The table, row by row:
-36 & -35 & 12 & -32 & -5 & 14 & -35 & 21 & -1 & 57 & 6 & 17 & -4 & -16 & -36 & 10 & -19 & 40 & -12 & 41 & -16 & -2 & -8 & 8 & -18 & 45 & 49 & 27 & 55 & 43 & 33 & -12 & 8 & 3 & 73 & -28 & -47 & 7 & 0 & -2 & 29 & 38 & 52 & -32 & 45 & 14 & 27 & -30 & 9 & 32 & 47 & -51 & 2 & 9 & 16 & 45 & -18 \\
14 & -34 & -23 & 4 & 15 & -11 & -17 & 16 & -24 & 29 & 4 & -43 & 11 & 10 & -18 & -19 & -4 & 23 & -12 & 16 & -24 & 28 & -18 & 7 & -69 & 15 & 31 & 19 & 9 & 22 & -15 & -2 & -14 & -17 & 33 & -12 & -28 & -28 & 9 & -16 & 48 & 38 & 38 & -20 & 29 & -46 & -6 & 4 & 15 & 44 & -15 & -36 & -4 & -3 & -21 & 23 & 13 \\
8 & 19 & 7 & 4 & -3 & 0 & 3 & -13 & -2 & -5 & -8 & -3 & -1 & 3 & 9 & -1 & 4 & -15 & 4 & -9 & 10 & 7 & 4 & -4 & 17 & -19 & -22 & -16 & -22 & -1 & -6 & 6 & -6 & 5 & -26 & 11 & 18 & 0 & -1 & 6 & -14 & -13 & -21 & 14 & -10 & -3 & -1 & 10 & 2 & -11 & -6 & 18 & -1 & 1 & 5 & -7 & 7 \\
-19 & 0 & 19 & 10 & -1 & 21 & -15 & 26 & -11 & 22 & 0 & 10 & -4 & -1 & -26 & 23 & 12 & 26 & -17 & 36 & 10 & 0 & 0 & 12 & -4 & 27 & 44 & 18 & 32 & 33 & 32 & 21 & 1 & 20 & 35 & -21 & -32 & 4 & 19 & 12 & 28 & 24 & 31 & -25 & 36 & 10 & 30 & -10 & 24 & 24 & 39 & -26 & 3 & 17 & -11 & 15 & 5 \\
11 & 10 & 5 & 12 & -2 & 2 & 6 & -2 & -18 & -1 & -1 & -16 & -26 & 5 & 8 & -6 & 20 & 4 & -18 & -12 & 1 & 33 & -6 & 16 & -8 & -15 & -11 & -26 & -18 & 20 & -7 & 9 & 2 & 20 & -10 & 6 & 13 & -44 & 12 & 16 & -8 & -7 & 0 & 16 & -19 & -3 & 12 & 29 & 17 & -10 & -11 & 11 & -11 & -10 & 4 & -6 & 12 \\
30 & 36 & -2 & 30 & 9 & -7 & 23 & -7 & -26 & -17 & 0 & -29 & -4 & 15 & 17 & -18 & 35 & -21 & -7 & -21 & 18 & 39 & -6 & 7 & -3 & -34 & -27 & -28 & -45 & 10 & -25 & 30 & -12 & 17 & -50 & 10 & 31 & -32 & 2 & 14 & -3 & -19 & -22 & 29 & -20 & -21 & -3 & 33 & 16 & -5 & -30 & 29 & -10 & -5 & -15 & -14 & 23 \\
12 & 49 & 18 & 32 & 2 & 4 & 30 & -14 & 9 & -43 & -15 & 6 & -5 & 5 & 29 & 12 & 28 & -35 & 3 & -31 & 30 & -2 & 11 & 1 & 57 & -34 & -39 & -35 & -43 & -21 & 0 & 26 & 1 & 13 & -68 & 28 & 52 & 10 & 2 & 24 & -43 & -39 & -55 & 30 & -44 & 21 & -4 & 19 & -1 & -42 & -21 & 55 & -4 & 4 & 0 & -42 & 9 \\
-45 & -15 & 31 & -54 & -12 & 6 & -17 & -27 & 58 & 2 & -6 & 74 & 40 & -27 & -24 & 24 & -73 & -13 & 65 & 14 & 8 & -86 & 21 & -54 & 69 & 24 & -11 & 36 & 44 & -33 & 29 & -23 & -3 & -50 & 19 & -11 & -24 & 104 & -59 & -43 & -30 & -4 & -16 & -6 & 37 & 48 & -12 & -86 & -62 & -17 & 40 & -1 & 14 & 17 & 38 & 21 & -55 \\
-3 & 20 & 22 & 23 & -9 & 11 & 3 & 9 & -8 & 1 & -9 & 11 & 8 & 2 & -4 & 17 & 22 & -3 & -7 & 15 & 24 & 5 & -2 & 6 & 13 & 6 & 4 & -5 & -3 & 6 & 12 & 29 & -1 & 21 & -4 & -2 & 2 & 12 & 15 & 22 & 9 & -3 & -4 & -4 & 4 & 9 & 12 & -7 & 13 & 6 & 18 & 4 & -2 & 13 & -14 & -8 & 6 \\
41 & 17 & -20 & 16 & 7 & -23 & 22 & -30 & 14 & -41 & -16 & -10 & 41 & 15 & 27 & -29 & -14 & -48 & 51 & -34 & 0 & 0 & 11 & -36 & 5 & -41 & -53 & -9 & -48 & -46 & -44 & 5 & -28 & -37 & -69 & 21 & 30 & 22 & -35 & -25 & -11 & -29 & -43 & 25 & -23 & -39 & -48 & -1 & -33 & 6 & -61 & 31 & 3 & -6 & -33 & -27 & 10 \\
29 & -8 & -17 & -4 & 10 & -18 & 0 & -5 & -3 & -7 & -12 & -15 & 43 & 9 & -1 & -30 & -15 & -11 & 31 & -2 & -4 & -4 & -4 & -31 & -20 & -6 & -9 & 19 & -15 & -25 & -22 & 5 & -31 & -31 & -22 & -1 & -10 & 17 & -26 & -31 & 27 & 4 & -4 & 5 & 14 & -34 & -32 & -24 & -18 & 38 & -32 & 1 & 3 & 1 & -33 & 8 & 0 \\
-5 & 6 & -9 & -1 & -3 & 1 & -3 & -1 & -9 & 0 & 19 & -23 & -64 & -4 & 16 & 6 & 27 & 12 & -54 & -20 & -11 & 23 & -1 & 42 & 0 & -11 & 0 & -33 & -7 & 28 & 4 & -26 & 26 & 49 & 12 & 12 & 16 & -65 & 32 & 24 & -41 & -5 & 5 & 14 & -46 & 15 & 21 & 53 & 28 & -41 & 1 & 5 & -8 & -23 & 44 & -4 & 13 \\
51 & -13 & -35 & 29 & 23 & -18 & -6 & 30 & -53 & 27 & -5 & -65 & 22 & 31 & -13 & -34 & 30 & 17 & -12 & 15 & -13 & 63 & -27 & 1 & -97 & 0 & 29 & 13 & -16 & 26 & -35 & 37 & -36 & -4 & 3 & -13 & -25 & -52 & 22 & -5 & 87 & 34 & 40 & -12 & 31 & -78 & -11 & 21 & 38 & 75 & -36 & -37 & -7 & 3 & -75 & 16 & 33 \\
-17 & 10 & 10 & 10 & -5 & 27 & 0 & 20 & -17 & 8 & 9 & 1 & -40 & -1 & 0 & 18 & 32 & 23 & -49 & 11 & 1 & 17 & -4 & 34 & 3 & 10 & 21 & -13 & 14 & 28 & 24 & 4 & 21 & 44 & 16 & 2 & 10 & -33 & 35 & 32 & 0 & 1 & 13 & -10 & -10 & 25 & 28 & 27 & 29 & -10 & 25 & -4 & -7 & -2 & 15 & -5 & 9 \\
27 & 2 & -7 & 26 & 12 & -6 & 1 & 11 & -13 & -7 & -19 & -12 & 34 & 14 & -1 & -18 & 11 & -9 & 19 & 12 & 10 & 6 & -6 & -11 & -24 & -2 & 8 & 12 & -13 & -14 & -14 & 35 & -23 & -14 & -19 & 1 & -6 & 21 & 1 & 1 & 46 & 11 & 2 & -8 & 12 & -34 & -16 & 1 & 6 & 36 & -24 & -10 & 1 & 14 & -56 & -7 & 11 \\
22 & -17 & -8 & -9 & 14 & -10 & -8 & -1 & -2 & 13 & -13 & -6 & 55 & 6 & -17 & -24 & -34 & -10 & 50 & 15 & -7 & -7 & -5 & -41 & -27 & 10 & -1 & 37 & -1 & -27 & -22 & 8 & -39 & -51 & -3 & -15 & -26 & 40 & -28 & -33 & 43 & 19 & 12 & -18 & 35 & -44 & -27 & -37 & -20 & 49 & -18 & -23 & 9 & 13 & -45 & 17 & -8 \\
-1 & 3 & 9 & 8 & 2 & 8 & -13 & 8 & -20 & 19 & 2 & -15 & -3 & 6 & -9 & -2 & 12 & 13 & -13 & 17 & 6 & 25 & -11 & 7 & -27 & 7 & 17 & 8 & 8 & 28 & 2 & 15 & -2 & 11 & 18 & -14 & -11 & -23 & 6 & 9 & 20 & 14 & 17 & -10 & 19 & -12 & 9 & 7 & 18 & 21 & 8 & -22 & -4 & 5 & -9 & 14 & 6 \\
18 & -5 & -23 & -6 & 6 & -26 & 17 & -30 & 11 & -30 & 1 & -9 & 7 & 1 & 27 & -23 & -22 & -31 & 27 & -39 & -9 & -13 & 12 & -20 & 7 & -30 & -40 & -13 & -23 & -35 & -30 & -20 & -1 & -25 & -41 & 24 & 29 & 0 & -24 & -19 & -31 & -23 & -34 & 23 & -38 & -21 & -32 & 7 & -27 & -20 & -34 & 28 & 1 & -20 & 6 & -24 & -4 \\
4 & 20 & 26 & -10 & -8 & -2 & 10 & -30 & 42 & -19 & -14 & 47 & 54 & 0 & 4 & 0 & -44 & -42 & 82 & -2 & 26 & -43 & 11 & -62 & 64 & -14 & -45 & 13 & -17 & -46 & -6 & 12 & -24 & -53 & -40 & 8 & 8 & 97 & -58 & -33 & -21 & -12 & -40 & 17 & 13 & 23 & -21 & -62 & -57 & -3 & 6 & 21 & 16 & 20 & -6 & -4 & -26 \\
13 & 42 & 23 & 40 & 1 & 12 & 15 & 3 & -18 & -11 & -27 & 2 & 41 & 25 & -6 & -2 & 24 & -15 & 23 & 18 & 39 & 13 & 1 & -13 & 15 & -6 & -3 & 3 & -26 & -1 & -3 & 64 & -29 & 0 & -39 & 0 & 3 & 26 & -3 & 14 & 36 & 0 & -15 & 1 & 11 & -9 & 2 & -11 & 9 & 30 & -1 & 13 & -1 & 31 & -52 & -14 & 10 \\
-5 & -34 & -37 & -27 & -6 & -15 & -2 & -11 & 12 & -10 & 32 & -19 & -61 & -20 & 20 & -1 & -4 & 11 & -45 & -41 & -41 & -6 & 9 & 32 & -15 & -5 & 0 & -24 & 19 & 0 & -8 & -71 & 40 & 17 & 22 & 15 & 17 & -64 & 24 & -2 & -56 & -10 & 4 & 9 & -47 & 18 & -2 & 42 & 1 & -59 & -11 & 4 & -4 & -46 & 64 & -2 & -3 \\
63 & 48 & -9 & 61 & 17 & -19 & 33 & -6 & -24 & -39 & -32 & -25 & 79 & 41 & 15 & -26 & 27 & -45 & 57 & -2 & 38 & 36 & -3 & -34 & -9 & -37 & -32 & 5 & -77 & -39 & -47 & 77 & -56 & -30 & -94 & 12 & 26 & 38 & -15 & 0 & 55 & -16 & -42 & 14 & -5 & -70 & -38 & 4 & -3 & 49 & -66 & 35 & 3 & 16 & -104 & -38 & 24 \\
-14 & -23 & -7 & 2 & 2 & 19 & -24 & 35 & -43 & 58 & 14 & -38 & -40 & -1 & -22 & 3 & 31 & 57 & -61 & 32 & -17 & 45 & -25 & 47 & -62 & 24 & 59 & 5 & 41 & 68 & 15 & 4 & 11 & 39 & 77 & -29 & -39 & -71 & 46 & 24 & 40 & 39 & 67 & -24 & 31 & -17 & 45 & 30 & 54 & 31 & 32 & -53 & -10 & -5 & 9 & 31 & 19 \\
20 & 31 & 7 & 17 & -4 & -5 & 23 & -25 & 12 & -34 & -8 & -3 & 5 & -1 & 18 & -6 & 8 & -29 & 20 & -25 & 15 & 3 & 3 & -18 & 36 & -31 & -43 & -21 & -42 & -22 & -15 & 15 & -11 & -4 & -52 & 23 & 45 & 5 & -20 & -2 & -41 & -37 & -48 & 34 & -30 & 5 & -14 & 7 & -12 & -24 & -21 & 41 & -2 & -6 & 1 & -29 & 1 \\
-41 & -46 & -3 & -71 & -19 & -14 & -17 & -25 & 73 & -16 & 9 & 63 & 17 & -30 & -12 & 5 & -91 & -13 & 61 & -13 & -22 & -96 & 27 & -43 & 49 & 18 & -19 & 27 & 42 & -51 & 13 & -80 & 16 & -56 & 25 & 0 & -16 & 86 & -58 & -53 & -54 & 2 & -17 & -15 & 11 & 47 & -27 & -68 & -72 & -39 & 20 & 0 & 15 & -8 & 68 & 16 & -54 \\
-10 & 30 & 29 & 10 & -8 & 7 & 16 & -16 & 31 & -32 & -12 & 52 & 31 & -3 & 3 & 25 & -18 & -33 & 47 & -5 & 39 & -42 & 18 & -32 & 71 & -9 & -27 & 0 & -12 & -38 & 17 & 19 & -4 & -16 & -44 & 16 & 16 & 79 & -26 & 1 & -29 & -28 & -56 & 13 & -3 & 33 & -14 & -36 & -33 & -26 & 12 & 41 & 9 & 20 & -5 & -22 & -17 \\
Each row is made from 2 hidden switches, each on (1) or off (0), listed from the one that spreads the rows most. The rows also spread widely along 3 other directions, which tell nothing about the switches. All are off in the first row of the table.
Further rows, each followed by whether each switch is on (1) or off (0), in that order:
-32 & -42 & -15 & -25 & -8 & 0 & -14 & 23 & 5 & 10 & 27 & 2 & -46 & -17 & -2 & 20 & -4 & 35 & -44 & 2 & -30 & -20 & 6 & 39 & -21 & 29 & 35 & -4 & 39 & 21 & 21 & -52 & 39 & 21 & 53 & -4 & -13 & -34 & 24 & 8 & -13 & 13 & 34 & -17 & -12 & 30 & 16 & 19 & 15 & -23 & 21 & -17 & 5 & -20 & 44 & 16 & -5 \\ 1 1
33 & 40 & -1 & 40 & 5 & -3 & 25 & -14 & -20 & -16 & -9 & -21 & 11 & 16 & 17 & -15 & 30 & -27 & 13 & -10 & 17 & 36 & -10 & -9 & 3 & -34 & -25 & -20 & -48 & -11 & -30 & 49 & -25 & 1 & -47 & 19 & 29 & -9 & -5 & 9 & 6 & -17 & -25 & 25 & -15 & -27 & -9 & 21 & 10 & 9 & -36 & 29 & -6 & 2 & -33 & -21 & 20 \\ 0 0
-36 & -19 & 9 & -38 & -12 & 9 & -18 & -7 & 17 & 17 & 17 & 19 & -38 & -24 & -9 & 18 & -19 & 13 & -19 & 0 & -21 & -22 & 4 & 16 & 23 & 18 & 13 & -3 & 36 & 21 & 24 & -38 & 19 & 8 & 39 & -9 & -11 & -3 & 4 & -5 & -33 & 2 & 11 & -5 & 3 & 36 & 19 & -8 & -6 & -26 & 33 & -14 & 3 & -8 & 58 & 20 & -17 \\ 0 0
11 & 7 & -27 & 21 & 7 & -10 & 27 & 7 & -10 & -33 & 6 & -28 & -46 & -4 & 34 & -12 & 40 & -4 & -40 & -38 & -8 & 24 & 3 & 37 & -12 & -20 & -18 & -35 & -24 & -3 & -17 & -24 & 31 & 41 & -26 & 25 & 42 & -60 & 35 & 32 & -35 & -24 & -20 & 15 & -70 & 4 & -3 & 60 & 18 & -45 & -35 & 38 & -5 & -28 & 19 & -38 & 20 \\ 1 1
-16 & -16 & 5 & -17 & -2 & 12 & -21 & 21 & -16 & 39 & 12 & -9 & -23 & -5 & -20 & 14 & 5 & 37 & -32 & 21 & -15 & 16 & -11 & 17 & -21 & 23 & 40 & 8 & 30 & 40 & 18 & -8 & 15 & 20 & 56 & -26 & -32 & -33 & 20 & 6 & 13 & 21 & 45 & -17 & 24 & 4 & 28 & -6 & 18 & 12 & 34 & -40 & -3 & 1 & 22 & 36 & -3 \\ 0 0
22 & 7 & -15 & 18 & 9 & -8 & 16 & -2 & 1 & -31 & -3 & -9 & 1 & 7 & 21 & -7 & 13 & -12 & -4 & -25 & 5 & 6 & 3 & 2 & 1 & -10 & -18 & -10 & -19 & -21 & -7 & 2 & 2 & -2 & -27 & 17 & 18 & -6 & 1 & 4 & -6 & -15 & -18 & 7 & -25 & -7 & -18 & 23 & 0 & -5 & -29 & 20 & -2 & -6 & -17 & -25 & 13 \\ 1 1
6 & 1 & 8 & 8 & 1 & 3 & -9 & 10 & -18 & 30 & -2 & -6 & 17 & 11 & -16 & -4 & 3 & 9 & 6 & 20 & 4 & 18 & -13 & -6 & -20 & 5 & 11 & 17 & 0 & 22 & 4 & 36 & -23 & -4 & 11 & -13 & -23 & 4 & -3 & -4 & 37 & 22 & 15 & -9 & 31 & -20 & 5 & -15 & 11 & 36 & 12 & -21 & 2 & 16 & -25 & 21 & 5 \\ 0 0
-15 & 19 & 13 & 8 & -4 & 15 & 5 & 8 & 1 & -3 & -1 & 10 & -19 & 0 & 6 & 13 & 22 & 4 & -23 & -1 & 13 & 0 & 2 & 20 & 19 & -3 & 1 & -20 & -1 & 7 & 18 & 12 & 11 & 26 & -7 & 4 & 15 & -10 & 16 & 29 & -15 & -11 & -11 & 0 & -15 & 23 & 19 & 13 & 12 & -23 & 12 & 11 & -2 & 5 & 9 & -10 & 8 \\ 0 1
6 & 29 & 25 & 25 & 0 & 9 & 12 & -3 & 2 & -14 & -13 & 17 & 19 & 15 & -1 & 8 & 12 & -13 & 19 & 7 & 30 & 2 & 2 & -6 & 28 & -3 & -13 & 0 & -13 & -8 & 6 & 36 & -10 & 1 & -25 & 9 & 12 & 36 & -2 & 8 & 8 & -12 & -25 & 9 & 7 & 6 & 1 & -8 & 1 & -1 & 5 & 18 & 4 & 23 & -23 & -15 & 3 \\ 0 1
-9 & -27 & 2 & -13 & 7 & 1 & -15 & 27 & 0 & 27 & -14 & 16 & 49 & 8 & -36 & 1 & -25 & 15 & 30 & 46 & 1 & -21 & -3 & -23 & -25 & 36 & 40 & 49 & 29 & -2 & 11 & 12 & -24 & -35 & 38 & -28 & -45 & 51 & -12 & -25 & 67 & 32 & 38 & -37 & 64 & -22 & -11 & -47 & -12 & 58 & 24 & -36 & 5 & 31 & -42 & 28 & -15 \\ 1 1
0 & -32 & -21 & -20 & 3 & -17 & -18 & 9 & -5 & 26 & 8 & -9 & 4 & -5 & -17 & -18 & -19 & 11 & -4 & 6 & -27 & 2 & -7 & -2 & -40 & 23 & 24 & 23 & 20 & 4 & -11 & -23 & -1 & -16 & 30 & -19 & -31 & -9 & 3 & -14 & 26 & 22 & 36 & -20 & 15 & -21 & -5 & -3 & 5 & 22 & -6 & -30 & -6 & -10 & -4 & 25 & -2 \\ 1 0
-26 & -26 & -20 & -14 & -4 & -7 & -9 & 14 & 13 & -5 & 17 & 7 & -34 & -18 & 4 & 14 & -1 & 22 & -39 & -10 & -23 & -15 & 3 & 30 & -6 & 13 & 16 & -6 & 29 & -2 & 16 & -48 & 33 & 22 & 29 & 2 & -2 & -25 & 24 & 5 & -22 & -4 & 12 & -11 & -23 & 17 & 7 & 20 & 3 & -30 & 6 & -4 & 2 & -15 & 36 & -1 & -1 \\ 1 1
4 & 11 & 2 & 9 & 0 & 6 & -6 & 4 & -20 & 13 & 5 & -21 & -21 & 5 & 3 & 3 & 21 & 13 & -28 & 4 & -3 & 29 & -16 & 15 & -20 & -6 & 11 & -11 & 0 & 23 & -6 & 13 & 6 & 22 & 9 & -4 & -2 & -41 & 19 & 16 & 1 & 8 & 20 & 1 & -1 & -1 & 21 & 24 & 23 & 6 & -2 & -7 & -1 & -7 & 3 & 4 & 13 \\ 0 0
-61 & -22 & 28 & -37 & -20 & 30 & -32 & 12 & 30 & 26 & 10 & 60 & -1 & -21 & -32 & 39 & -30 & 27 & 2 & 38 & 4 & -58 & 8 & -3 & 36 & 47 & 37 & 31 & 61 & 12 & 55 & -27 & 31 & 2 & 63 & -19 & -31 & 55 & -3 & -2 & -6 & 16 & 25 & -30 & 39 & 57 & 25 & -50 & -11 & -18 & 65 & -28 & 11 & 19 & 41 & 22 & -39 \\ 0 1
22 & 33 & 9 & 20 & -1 & -5 & 15 & -13 & -10 & -14 & -16 & -10 & 13 & 12 & 19 & -12 & 16 & -29 & 14 & -13 & 13 & 17 & -2 & -14 & 7 & -26 & -31 & -10 & -36 & -16 & -15 & 25 & -20 & -4 & -41 & 14 & 17 & -1 & -11 & 3 & -2 & -16 & -22 & 22 & -17 & -11 & -1 & 9 & -3 & -4 & -19 & 23 & -3 & 4 & -21 & -19 & 12 \\ 0 0
9 & 12 & 3 & 14 & 5 & 5 & 0 & 1 & -16 & 3 & 6 & -21 & -25 & -1 & 7 & -2 & 26 & 1 & -30 & -12 & -1 & 29 & -2 & 18 & -17 & -15 & -7 & -20 & -12 & 18 & -12 & 13 & 5 & 25 & -4 & 8 & 13 & -46 & 15 & 19 & -4 & -7 & 2 & 10 & -18 & -7 & 11 & 29 & 19 & -8 & -9 & 2 & -9 & -16 & 3 & -10 & 15 \\ 0 0
-12 & -36 & -36 & -33 & 3 & -17 & -1 & -11 & 4 & -5 & 25 & -17 & -63 & -24 & 22 & -9 & 3 & 16 & -47 & -38 & -43 & 1 & 5 & 36 & -19 & 1 & 1 & -28 & 16 & 7 & 0 & -71 & 42 & 22 & 28 & 16 & 15 & -62 & 18 & 0 & -51 & -5 & 9 & 4 & -47 & 12 & 0 & 39 & 0 & -46 & -18 & 2 & -5 & -41 & 58 & -5 & 5 \\ 1 0
-19 & -20 & -17 & -24 & -8 & -5 & 15 & -9 & 35 & -34 & 20 & 17 & -43 & -22 & 25 & 12 & -12 & -2 & -22 & -40 & -13 & -32 & 22 & 22 & 34 & -2 & -16 & -19 & 8 & -26 & 6 & -60 & 43 & 16 & 7 & 24 & 33 & -8 & 11 & 2 & -67 & -27 & -24 & 5 & -54 & 38 & -7 & 20 & -9 & -64 & 1 & 24 & -2 & -23 & 58 & -25 & -13 \\ 1 1
-33 & 3 & 29 & -12 & -7 & 24 & -8 & 8 & 18 & 6 & -1 & 42 & 3 & -9 & -10 & 28 & -9 & 10 & 2 & 24 & 12 & -33 & 7 & 3 & 35 & 20 & 21 & 13 & 28 & 5 & 37 & -2 & 14 & 5 & 25 & -12 & -17 & 30 & -5 & 4 & -2 & 7 & 4 & -11 & 19 & 40 & 18 & -25 & -6 & -8 & 43 & -7 & 4 & 22 & 13 & 12 & -17 \\ 0 1
-27 & -53 & -14 & -49 & 4 & -11 & -24 & 6 & 14 & 29 & 14 & 19 & 7 & -13 & -28 & -3 & -52 & 24 & 15 & 17 & -32 & -32 & 5 & -13 & -24 & 31 & 30 & 34 & 44 & -7 & 10 & -43 & 9 & -33 & 58 & -21 & -38 & 24 & -24 & -36 & 16 & 24 & 40 & -29 & 37 & -1 & -8 & -39 & -15 & 21 & 20 & -36 & 9 & -2 & 19 & 35 & -25 \\ 1 0
-16 & -44 & -16 & -42 & 4 & -13 & -21 & -1 & 20 & 16 & 0 & 10 & 6 & -15 & -17 & -3 & -50 & 12 & 19 & 8 & -32 & -35 & 3 & -17 & -13 & 20 & 10 & 28 & 31 & -13 & 1 & -43 & 6 & -35 & 31 & -14 & -33 & 17 & -20 & -32 & 5 & 18 & 23 & -15 & 24 & -7 & -13 & -31 & -27 & 13 & 5 & -24 & 8 & -4 & 17 & 25 & -25 \\ 1 0
24 & -7 & -36 & 5 & 3 & -23 & 21 & -20 & -5 & -33 & 9 & -29 & -12 & -1 & 24 & -25 & -2 & -25 & -8 & -41 & -16 & 19 & 2 & 0 & -19 & -25 & -32 & -26 & -28 & -22 & -32 & -25 & 6 & -4 & -29 & 22 & 29 & -28 & -5 & -8 & -27 & -19 & -20 & 21 & -38 & -16 & -26 & 33 & 1 & -24 & -44 & 26 & -2 & -28 & 8 & -21 & 15 \\ 1 0
-10 & -36 & -27 & -28 & 3 & -10 & -5 & 0 & 14 & 7 & 21 & -6 & -23 & -8 & 5 & -11 & -14 & 6 & -16 & -16 & -34 & -3 & 0 & 10 & -24 & 8 & -1 & -2 & 14 & -6 & -11 & -46 & 19 & -6 & 22 & -1 & -3 & -25 & 1 & -10 & -18 & 2 & 17 & -1 & -20 & -2 & -4 & 13 & -11 & -14 & -8 & -15 & 1 & -25 & 26 & 10 & -6 \\ 1 0
-18 & -4 & 15 & 11 & -6 & 22 & -7 & 28 & -18 & 27 & 6 & 0 & -29 & -4 & -7 & 20 & 32 & 32 & -43 & 21 & 10 & 16 & -4 & 34 & -3 & 20 & 36 & -2 & 18 & 29 & 24 & 18 & 17 & 39 & 33 & -12 & -10 & -27 & 33 & 28 & 16 & 17 & 27 & -17 & 17 & 13 & 33 & 10 & 29 & 3 & 33 & -22 & -1 & 7 & 8 & 7 & 4 \\ 0 1
27 & 39 & 9 & 20 & -2 & -10 & 22 & -26 & 11 & -35 & -10 & -3 & 7 & 11 & 21 & -10 & 5 & -37 & 23 & -27 & 15 & 6 & 3 & -16 & 35 & -42 & -51 & -25 & -47 & -24 & -20 & 26 & -15 & -7 & -67 & 24 & 38 & 8 & -13 & 1 & -32 & -31 & -54 & 38 & -32 & 0 & -21 & 12 & -16 & -23 & -28 & 42 & -3 & -2 & -7 & -30 & 11 \\ 0 0
6 & 24 & 35 & 25 & 5 & 18 & -10 & 23 & -19 & 32 & -31 & 17 & 71 & 25 & -31 & 12 & -1 & 9 & 45 & 61 & 37 & 6 & -14 & -31 & -2 & 20 & 31 & 45 & 8 & 8 & 17 & 68 & -42 & -25 & -1 & -29 & -41 & 68 & -11 & -5 & 81 & 28 & 15 & -22 & 81 & -23 & 10 & -53 & 7 & 71 & 29 & -25 & 3 & 48 & -79 & 16 & -3 \\ 0 1
-24 & 15 & 8 & 3 & -11 & 16 & 16 & -7 & 6 & -27 & 10 & 16 & -45 & -9 & 18 & 22 & 26 & 0 & -35 & -16 & 9 & -5 & 8 & 29 & 40 & -7 & -9 & -32 & -7 & 6 & 19 & -13 & 29 & 40 & -9 & 16 & 32 & -25 & 21 & 30 & -48 & -30 & -22 & 17 & -44 & 45 & 21 & 34 & 5 & -51 & 15 & 26 & -7 & -11 & 38 & -22 & 0 \\ 0 1
-1 & -7 & 22 & -1 & 1 & 11 & -25 & 11 & -16 & 49 & -7 & 3 & 33 & 10 & -32 & 3 & -13 & 28 & 20 & 48 & 4 & 1 & -14 & -12 & -28 & 27 & 32 & 37 & 25 & 25 & 9 & 24 & -21 & -14 & 34 & -37 & -43 & 24 & -9 & -15 & 56 & 33 & 41 & -25 & 72 & -18 & 14 & -37 & 5 & 57 & 29 & -39 & -2 & 28 & -31 & 36 & -13 \\ 0 0
12 & 12 & 8 & 9 & -3 & 2 & -10 & 0 & -18 & 16 & -7 & -18 & 12 & 12 & -6 & -6 & 12 & 8 & -4 & 15 & 13 & 22 & -11 & 5 & -18 & 5 & 5 & 3 & -3 & 19 & -2 & 17 & -17 & 2 & 2 & -12 & -12 & -13 & 4 & 8 & 24 & 10 & 16 & 4 & 18 & -8 & 13 & 3 & 9 & 22 & 11 & -15 & -1 & 6 & -11 & 13 & 11 \\ 0 0
2 & 15 & 3 & -2 & -2 & 4 & 6 & -9 & 1 & -4 & -2 & -8 & -15 & 0 & 5 & -3 & 6 & -3 & -8 & -7 & 0 & 8 & -1 & 4 & 8 & -13 & -11 & -13 & -4 & 17 & -2 & 5 & 2 & 7 & 2 & -4 & 7 & -17 & 7 & 9 & -14 & -5 & -4 & 7 & -9 & 3 & 5 & 11 & 6 & -12 & -2 & 9 & 2 & -8 & 7 & -4 & 7 \\ 0 0
-5 & 25 & 10 & -15 & -14 & -2 & 22 & -47 & 36 & -45 & 0 & 27 & -12 & -16 & 27 & 7 & -15 & -42 & 21 & -36 & 12 & -33 & 17 & -16 & 70 & -38 & -56 & -29 & -31 & -35 & -6 & -24 & 17 & -6 & -45 & 31 & 47 & 20 & -21 & -1 & -78 & -45 & -57 & 38 & -51 & 39 & -12 & 0 & -29 & -62 & -11 & 49 & 0 & -15 & 46 & -25 & -16 \\ 0 0
10 & -15 & -12 & 15 & 8 & -2 & 4 & 19 & -10 & 2 & 1 & -15 & 7 & 2 & -1 & -3 & 10 & 9 & -15 & 6 & -10 & 10 & 0 & 9 & -30 & 8 & 16 & 8 & 2 & 2 & -3 & 6 & -5 & 4 & 5 & -7 & -12 & -12 & 14 & 1 & 31 & 12 & 10 & -18 & 2 & -14 & -5 & 6 & 7 & 24 & -10 & -14 & -3 & 3 & -29 & -5 & 10 \\ 1 1
